In the data rows, the value 128 means zero.
Some points, each followed by its number:
[165 173 144  96 127 139 178 120 143  63 158  78 112 158  99 108 117 106
 119 135 158 146 133 173 152 108 130  76 117 183 133 120] 0
[119 120 140 127 105 119 136 132 129 133 127 151 141 160 129 131 129 136
 149 127 146 116 129 115 127 129 135 129 152 127 137 149] 1
[154 132 143 114 137 108 130  84 120 114 138  83  95 186  50 119 165 102
 106 104  53 128 114 124 148  65 162  87  92 171  96  50] 2
[126 134 127 128 115 136 129 126 123 129 125 104 117 121 120 131 121 128
 132 123 123 133 119 123 133 130 136 123 130 128 133 132] 3
[140 161 138 119 143 116 121 137 127 128 107 153 108 177 176 123 112 139
 111 158 153 115 100 119 112  91 127 124 112 145 174 152] 4
[ 95 118 115 180 153 122  90 124  87 139 149 137 132 129 106 111 136 143
 131 143  94 103 119 120 139 126 183 143 111  99 139  96] 5
[135 109 130 107 131 143 149 109 130 107 173 102 153  57  84 117 124 116
 150 129 139 134 161 136 118 159 142 140 133  98  90 114] 6
[135 152 127 106 121 135 147 128 155 120 149 118 129 105 128 129 124 122
 126 118 148 124 145 131 112 124 117 143 127 130 120 136] 7
[134 151 140 159 102 110 143 142 129 133 139 119 117 174 125 119 122 146
 127 179 131 132 119 154  94  92 114 134  93 139 163 103] 8
[149 138 146 159 168 112  77 116 108  99 160 161 107 129  72 124 153 124
 136 147  39 105 129 166 115  77 181 146  77  85 103  59] 9
[109 128 118 132 114 119 131 140 150 135 120 142 120 162 118 124 136 105
 107 120 129 136 128 105 124 130 114 103 150 166 134 120] 10
[200 203 151  54 148 148 192 111 168  58 142  67 116  61  97 115  74  75
 102 149 196 146 147 163  56  76  63 152 109 148 115 160] 11
[ 81 103  94 160 146 145 131 155 118 147 159 127 160 122 132 157 112 150
 131 115 170 156 130 123 151 201 118 116 166 107 121 135] 12
[ 57 110 134 251 183 182   0 184  71 193 194 181  71 153 251 188 123 204
 178 151   0   0  85 147 124  73 138 138  99  51 205 182] 13
[128 123 113 131 111 150 136 128 137 132 143 125 128  91 125 147 130 127
 135 114 123 146 140 133 126 136 121 131 151 117 138 146] 14
[158 148 147 128 145 127 103 143 135  95 145 142  76 169 114 124 109 122
 119 150  79 109 131 168 116  57 170 131  65 124 155  98] 15
[147 137 116 108 105 128 190 107 123 104 160  80 148 124  98  89 112 123
 126 166 171 160 133 139 127 162 106  88 124 141 110 115] 16
[115 101 102  98 137 133 152 122 109 166 152 129 184  54 128 145 131 116
 108 138 139 143 134 131 127 183 105 121 163 109 110 136] 17
[155 145 149 129 140 116  90 116 135 109 132 159 108 156 117 132 156 122
 126 132  91 105 103 121 123  82 159 139 118 115 136 111] 18
[111 137 141 128 136 134 117 144 134 126 139 166 137  83 153 154 145 139
 142 128 118 111 126 121 107 140 113 162 150  93 111 155] 19
[172 134 126 128  46 148  61 116 125 131 126  63  72 240 118 164 136 160
 157 126 116 126 144 123 173   0 182 128 155 137 231 123] 20
[127 144 136 151 155 113  99 143 128 120 127 167 113 156 123 120 137 132
 104 129  74  97 109 130 129 118 159 131 100 125 132  89] 21
[135 124 117 131 111 136 152 135 136 120 137 114 133 134 130 130 122 131
 129 132 157 137 127 133 126 138 106 117 140 130 125 137] 22
[135  91 125 157  97 117 126 120 122 157  98 132 149 165 154 121 130 157
 130 150 143 134 131 108 116 142 147 137 129 143 135 114] 23
[133 146 137 150 150 114  97 133 111 125 109 130 121 165 121 105 120 144
 110 149 100 119 112 127 119  96 136 127  92 128 146  97] 24
[140 144  96  88 100 117 196  84 145 106 134  43 150 152 126  83 105 117
 105 144 209 171 110 147 121 160  75  63 131 176 121 104] 25
[ 96  98 134 128 128 151 119 143 116 169 110 157 149  87 161 148 139 136
 155 102 133 121 145 107 135 154 116 148 162  96 120 173] 26
[137 122 108 132  86 131 143 121 124 129 133 110 116 157 122 116 133 147
 141 128 132 134 141 110 147 141 138 113 155 149 125 116] 27
[132 116 134 133 102 114 120 142 140 140 119 159 130 134 166 128 133 150
 130 141 136 104 151 104 133 138 139 128 140 128 172 135] 28
[147 120 110 112 131 116 159 114 123 132 129  85 137 124  89 116 109 124
 117 151 146 161 124 130 135 134 109 116 122 146 119 107] 29
[141 133 133 118 121 129 149 127 129 124 136 119 144 123 126 124 126 129
 121 135 142 136 128 136 113 144 110 123 133 134 117 130] 30
[ 97 121 126 158 141 134  88 130 118 144 118 146 111 141 126 121 141 134
 135 101  80  99 128 119 141 118 168 143 106 127 151 109] 31
[132 152 152 158 158  92  62 149 110 131 139 171  75 152 135  92 113 128
  97 148  71  98  62 129 116  98 140 101  94 158 148 135] 32
[124 135 164 206 169 125  65  91  85 104 138 121  94 127  88 117 142 121
 107 149  12 118 108 170 101  24 198 142  27  92 153  58] 33
[138 138 124 134 102 135 154 132 124 127 142 142 139 141 113 137 125 128
 139 154 140 136 143 132 116 127 137 133 128 129 135 113] 34
[114 133 126 127 137 121  96 123 130 125 127 151 122 126 124 139 136 131
 138 126  99 123 130 127 146 108 155 131 130 126 139 121] 35
[143 133 120 116 130 121 162 103 126 110 141  92 134 134 111 103 126 120
 126 135 149 153 125 138 124 134 125 116 113 155 127 110] 36
[125 138 110 137 121 138 150 127 110 130 175  31 120 124 101 107 112 151
 159 117 139 159 134 156 100 138 115  96 121 156 124 131] 37
[ 83 148 173 128 174  93 114 118 146 135 101 127  81 165 137  99 166 124
  53  44 113 109  69  99 141 140  92  99 143 212 160 159] 38
[121 120 124 134 134 128 107 129 124 137 121 145 122 120 141 132 124 122
 124 122 114 118 127 122 131 134 144 134 116 117 137 121] 39
Which point above is nearest to each new point by angle? Its number follows each.
[124 171 157  68 112 107 121 160 160 149  60 146 128 174 198 159 124 109
 121 123 176 158  67 138 108 120  70 138 150 136 104 186] 4
[154 140 127 108 150 140 140 103 129  91 174  98 122  98  93 125 137 118
 132 128 116 131 140 157 120 109 133 118 114 125 107 106] 6
[164 154 144 114 115 101 103  94 124  99 132  72 114 181 112 110 152 148
 115 125 129 120  92 108 153  81 150  93 121 146 135  88] 2
[137 145 156  89  86  98 135 153 166 158  54 200 104 210 166 143 158 123
  93 127 143 121  98  55 163 117 126 127 185 210 134 129] 10
[141 137 126 117 110 132 122 133 121 133  81 138 107 147 120 109 137 117
 140 117 122  88 124 102 175 109 173 116 158 138 141 139] 20
[103 129 128   1  82 113 234 161 173 113  90  96 235  61  48 140  48  84
  90 165 255 218 221 114 100 219   0 166 177  60   0  96] 30
[ 90 159 157 117 245 105  28 146 146 126 127 163  73   8 109 152 221 100
 119   0   0  67  79 130 141  97 140 129 125 111 110 152] 35
[126 123 128 141 143 121 113 123 118 134 120 151 125 144 144 123 127 124
 124 130 114 108 114 122 123 125 147 120 116 125 139 116] 21
[128 130 133 135 138 124 108 135 124 135 126 127 120 141 145 141 125 129
 128 128 110 115 114 126 126 111 133 126 120 122 139 130] 13
[110 105 143 140 109 130  97 145 131 151 110 149 108 160 148 117 140 142
 121 121 105 101 135 106 128 100 127 125 128 138 147 129] 31
[124 113 130 127 135 131 143 130 133 126 149 121 132 101  98 126 147 121
 116 126 125 135 144 128 117 160 107 135 131 125 106 132] 6
[127 122 115 123 123 128 140 112 130 121 136 120 144 119 117 111 128 125
 123 133 152 143 130 128 124 156 120 110 130 137 112 107] 16
[ 96 125  94 140 155 137  57 123 101 129 126 147 105  68 113 173 163 126
 142  82  43  89 119 114 174 108 215 145 157  72 128 112] 35
[119 125 105 133 102 110 159 127 153 127 123  93 135 162 106 111 122 114
 104 135 142 142 131 112 115 164  96 103 122 146 115 115] 25
[ 95 119 124 168 127 140 108 129 129 144 126 157 153 143 140 145 128 141
 171 139 116 117 147 128 138 117 143 163 124 103 149 124] 13
[ 92 117 136 175 161 120  58 163 110 162  87 141 114 155 168 136 105 141
 130 119  81  97 111 103 119  90 147 149  94  98 159 149] 13
[122 141 142 114 157 128 121 133 126 132 111 125 119 124 156 161 136 129
 128 103 121 100 112 124 135 119 117 135 135 139 144 156] 38
[141 164 138 108 162 109 128 136 130 125 144 142 126  98  91 113 140 117
  98  97  99 139  76 126 145 165 110 104 123 148 102 128] 38
[135 119 143 117 149 138 144 113 128 124 157 111 138  71  93 114 140 100
 131 122 116 129 137 148 133 135 130 119 126 114  93 114] 6
[116 100 130 130 127 130 133 123 135 145 116 122 136 117 144 131 133 123
 130 120 137 135 130 115 122 141 120 130 134 132 140 142] 26
[143 121 122  87  68 151 224 114 162 122 132  60 148 125 173 113 124 134
 153 125 227 172 162 122 141 167  45  99 177 171 124 191] 22
[129 122 139 136 130 115 100  99 122 114 142  93 110 165 117  99 123 144
 131 121 107 103 117 122 141 101 170  98 107 146 151  80] 2
[109 122 128 134 137 123 114 126 131 138 117 120 130 134 151 136 113 129
 126 106 141 120 115 119 123 136 120 124 117 131 134 144] 38
[131 129 117 141 122 125 121 133 108 123 129 125 140 143 149 133 102 145
 138 146 151 120 119 116 135 142 143 137 125 120 143 137] 23
[114 129 125 111 123 128 158 122 125 137 117 124 137 116 109 128 124 113
 131 118 146 157 127 124 122 136 120 128 126 133 110 119] 29
[120 112 122 145 108 126 136 142 120 145 112 147 143 131 143 127 113 135
 141 158 144 133 146 129 115 138 119 140 123 107 129 128] 23
[128 108 128 103 144 128 116 125 119 136 131 150 153  69 134 127 125 110
 142 133 137 111 146 126 122 151 118 135 126 105  97 140] 17
[131 128 123 135 152 136 106 155 129 128 136 130  97  92 118 161 135 125
 105 112  89  97 123 141 151 129 132 152 155 114 109 130] 19
[154 119 111 170  66 126 181 144 140 130 140 120 123 183 156 117  95 165
 130 186 166 149 158 129  96 136 115 150 118 148 199 132] 8
[107 136 132 126 146 108 121 137 111 148 120 124 121 124 157 118 136 115
 114 132 122 118 102 119 142 155 108  95 116 138 131 161] 38
[124 137 134 117 145 130 118 120 128 122 137 129 126 107 117 128 146 121
 122 116 121 116 132 133 124 131 127 120 117 127 123 122] 9
[231  58  47 165  78 255 250   0  94  37 255   0 149   0   0 105 140 144
 231 162 138 251 255 255 137  26 237 179 115  50 117   9] 6
[189 179 152  67 146 102 148 134 157  76 156 127  86  60 104  88 149 114
  80 117 129 139 146 154  98 131  62 108  89 166 119 115] 11
[123 118 128 136 118 111 100 136 113 139 115 153 144 163 135 131 112 140
 135 156 129 151 100 121 139 130 135 137 140 111 116 118] 23
[108  94 131 136 127 134 120 160 131 161 100 155 139 101 165 150 120 131
 134 103 133 106 141 105 129 146 125 153 163 115 120 169] 26
[121 119 127 126 126 134 139 127 125 132 123 130 136 117 127 124 131 121
 131 127 143 129 130 122 127 148 123 122 137 129 129 139] 17
[162 164 140 122 157 136 120 116 132 109 151 102  98 118 106 129 142 120
 106 122  77 122  91 159 136 116 128 104 106 128 119 107] 2
[122  88 113 107 145 114 145 127 117 148 127 106 175  76 121 142 102 112
 129 159 145 182 115 110 114 188 120 102 142  94  74 116] 17
[153 146 142 104 115 136 144 130 149 108 147 127 117  97  74 115 134 115
 108 138 101 143 139 138 117 157 114 129 115 129  92 101] 6
[121 112 129 127 141 134 134 141 131 138 132 123 126 107 135 133 145 124
 133 110 129 124 126 128 131 147 128 117 132 148 119 152] 26
[102 116 131 146 143 135 113 120 132 133 138 129 134 117 130 125 127 132
 130 105 122 121 121 122 131 130 143 122 141 122 134 138] 31
[ 83  90 182  80 158 116 155  65 149 151  89 109 174  94 143 116 184  64
 177 126 149 186  87 119  90 109  80  88 130 113  58 147] 17
[134 122 133 132 125 127 123 108 125 121 125 119 121 150 114 112 135 114
 126 129 125 126 130 128 136 127 158 119 124 136 132 108] 2
[124 121 117 144 116 125 122 123 116 149 114 127 128 146 146 128 104 137
 137 160 157 148 125 117 116 132 130 151 116 114 142 125] 23
[122 125 156 166 125 125 102 153 112 162 111 176 110 171 172 136  98 142
 123 140 114 110 127 116 115 111 154 151 111 125 167 127] 13
[114 101 117 133 122 125 153 109 132 118 123 132 134  94 127  98 151 134
 111 116 148 141 146 117 130 175 116 119 147 148 119 130] 17
[ 65  40 128 201 176 118  28 169  60 232  15 228 142 141 195 154 125 118
 115 130  48  39  95  35 147 163 188 190 122  67 147 150] 39
[138 117 121 117  96 127 151 138 143 107 133 117 137 151 150 129 106 134
 148 140 155 146 143 121 135 126 117 118 145 132 137 139] 22
[ 85  98 131 191 117 128  81 186 120 199  99 206 125 148 224 150 102 157
 137 157 119  86 139 129 111 127  98 187 118  90 164 182] 13
[132 136 115 135 111 119 132 103 133 118 128 123 116 141  89  99 139 125
 127 120 102 135 128 131 141 125 167 110  98 139 121  86] 2
[107  91 172 127 125 158  70 161 136 136  87 180 112 126 139 153 161 128
 123 130  84  45 156  99 135  78 142 143 155  68 134 166] 13
[115 121 131 115 132 126 128 133 142 141 125 150 142  92 143 121 121 108
 128 125 139 119 133 117 122 165 115 132 133 133 122 136] 17
[146 102 101 166  45 137 129 121  73 167 103  28  82 250 148 171  83 165
 163 148  97 132 150  85 133  86 170 175 131 143 218 103] 20
[151 147 118  99 137 135 135 122 132 113 140 114 137  97 123 134 119 111
 124 127 132 135 133 140 123 140 114 127 113 129 108 123] 11
[122 118 115 140 130 129 131 126 115 137 132 109 139 131 133 140 127 115
 128 128 137 141 114 125 143 149 127 112 138 129 122 125] 12
[201 133  94 157  79 129 231  68 124  79 228  23 107 208  84  39 129 145
 121 221 133 181 145 185  89 107  98  74  50 192 174  61] 36
[161 218 140 195 210  45  61 101 110  54 151  88  81 255 186  54 122 152
  83 146  88  87  35 160  82  33 206  72   0 234 190  55] 24
[120 130 130 108 148 128 127 134 132 129 107 122 140 115 169 159 136 125
 130  94 168 123 103 118 150 117 116 116 159 136 135 177] 26
[119 123 126 122 130 129 127 128 133 135 122 142 133 109 132 125 129 121
 126 121 130 124 132 123 125 140 129 130 127 128 127 130] 26
[ 95  81 108 184 139 153 118 152  88 125 139 133 133  99 112 150 124 138
 128 159  88 117 155 134 133 143 170 146 124  62 120  96] 5
[120 125 129 145 143 124 107 126 115 126 121 135 124 120 124 125 122 124
 124 130 102 118 128 134 123 118 149 131  98 113 133 110] 33
[ 87  59 128 214 100 181 131 162 115 180 111 165  98 144 184 146 133 142
 164 181  71  64 170 126  76  82  92 171 132  76 163 154] 13
